In the data rows, 50 means zero.
Here are some points:
tensor([45, 67, 55, 77, 55, 22, 44, 76, 12])
tensor([50, 54, 51, 51, 52, 52, 43, 48, 47])
tensor([73, 12, 29, 43, 55, 99, 55, 19, 99])
tensor([73, 24, 27, 41, 56, 86, 49, 37, 99])
tensor([57, 51, 38, 50, 46, 59, 49, 47, 47])
tensor([26, 86, 82, 88, 46,  0, 38, 80,  0])
tensor([46, 57, 64, 66, 54, 34, 52, 52,  0])
tensor([38, 56, 54, 46, 49, 46, 42, 57, 27])
tensor([53, 48, 59, 49, 49, 42, 50, 51, 15])
tensor([52, 59, 49, 61, 60, 30, 40, 56, 33])
tensor([51, 44, 37, 34, 40, 68, 53, 43, 89])
tensor([30, 76, 67, 54, 57,  3, 48, 58,  0])
tensor([84,  0, 19, 30, 53, 99, 53, 22, 99])
tensor([59, 48, 40, 40, 53, 61, 59, 60, 52])
tensor([67, 37, 48, 38, 55, 69, 59, 44, 79])
tensor([74, 27, 29, 33, 48, 80, 60, 22, 99])
tensor([62, 14, 37, 20, 50, 99, 59, 37, 99])
tensor([46, 77, 49, 46, 42, 24, 56, 54, 14])
tensor([63, 12, 40, 14, 62, 93, 51, 33, 99])
tensor([63, 52, 43, 42, 54, 58, 55, 54, 48])
tensor([41, 62, 67, 58, 55, 22, 44, 60, 20])
tensor([23, 75, 73, 67, 40, 13, 36, 61,  0])
tensor([52, 60, 47, 47, 49, 48, 48, 50, 50])
tensor([54, 26, 53, 27, 53, 85, 66, 31, 84])
tensor([61, 42, 40, 41, 58, 58, 53, 37, 89])
tensor([54, 58, 37, 46, 48, 48, 51, 41, 49])
tensor([52, 38, 41, 35, 44, 78, 57, 49, 65])
10 more points follow, each with its number after it:
tensor([50, 59, 47, 43, 39, 49, 54, 49, 30]) 0
tensor([44, 65, 66, 69, 60, 17, 53, 54,  2]) 1
tensor([55, 41, 55, 70, 55, 49, 47, 51, 31]) 2
tensor([57, 46, 44, 29, 56, 57, 61, 46, 54]) 3
tensor([53, 39, 60, 37, 53, 58, 55, 43, 27]) 4
tensor([34, 94, 60, 62, 53,  0, 44, 89,  0]) 5
tensor([65, 25, 37, 24, 44, 94, 63, 43, 99]) 6
tensor([50, 53, 52, 36, 54, 42, 48, 52, 34]) 7
tensor([47, 52, 40, 36, 44, 53, 58, 42, 77]) 8
tensor([43, 45, 42, 36, 48, 49, 45, 53, 99]) 9
Which three of these numbered points are nearest to each point below, ignoring the direction in which the first points spread most? Their numbers follow each, nearest first.
tensor([47, 61, 37, 28, 42, 52, 58, 43, 72]) > 8 5 3
tensor([29, 83, 55, 61, 40,  8, 47, 73, 22]) > 8 5 9
tensor([47, 44, 52, 47, 46, 60, 55, 49, 59]) > 6 0 8
tensor([44, 64, 45, 57, 43, 32, 38, 69, 38]) > 5 6 8
tensor([46, 61, 56, 50, 52, 33, 39, 54,  4]) > 7 4 0
tensor([35, 59, 59, 55, 44, 32, 50, 61, 29]) > 6 7 8
Here are 10 other points, each followed by its number:
tensor([47, 57, 45, 64, 49, 55, 58, 55, 33]) 0
tensor([46, 58, 44, 46, 43, 46, 54, 60, 46]) 1
tensor([18, 64, 76, 72, 56, 11, 33, 40,  0]) 2
tensor([43, 72, 84, 74, 54,  8, 45, 49,  0]) 3
tensor([53, 63, 53, 65, 52, 30, 37, 80, 20]) 4
tensor([43, 71, 64, 51, 47, 15, 44, 58,  5]) 5
tensor([57, 22, 46, 36, 47, 78, 53, 33, 99]) 6
tensor([37, 64, 67, 73, 51, 31, 53, 55, 23]) 7
tensor([61, 25, 46, 37, 43, 89, 60, 43, 92]) 8
tensor([54, 41, 65, 42, 53, 67, 59, 37, 43]) 9
The same question for these:
tensor([45, 69, 67, 35, 56, 22, 54, 48, 37]) > 5 6 1
tensor([37, 67, 74, 78, 51, 25, 51, 55, 12]) > 7 3 6
tensor([55, 56, 71, 59, 49, 35, 46, 36, 35]) > 3 7 6
tensor([18, 51, 68, 74, 55, 28, 30, 48, 10]) > 2 7 6
tensor([62, 33, 23, 23, 37, 89, 50, 37, 99]) > 1 5 8
tensor([61, 20, 17, 24, 36, 99, 61, 41, 99]) > 1 0 8
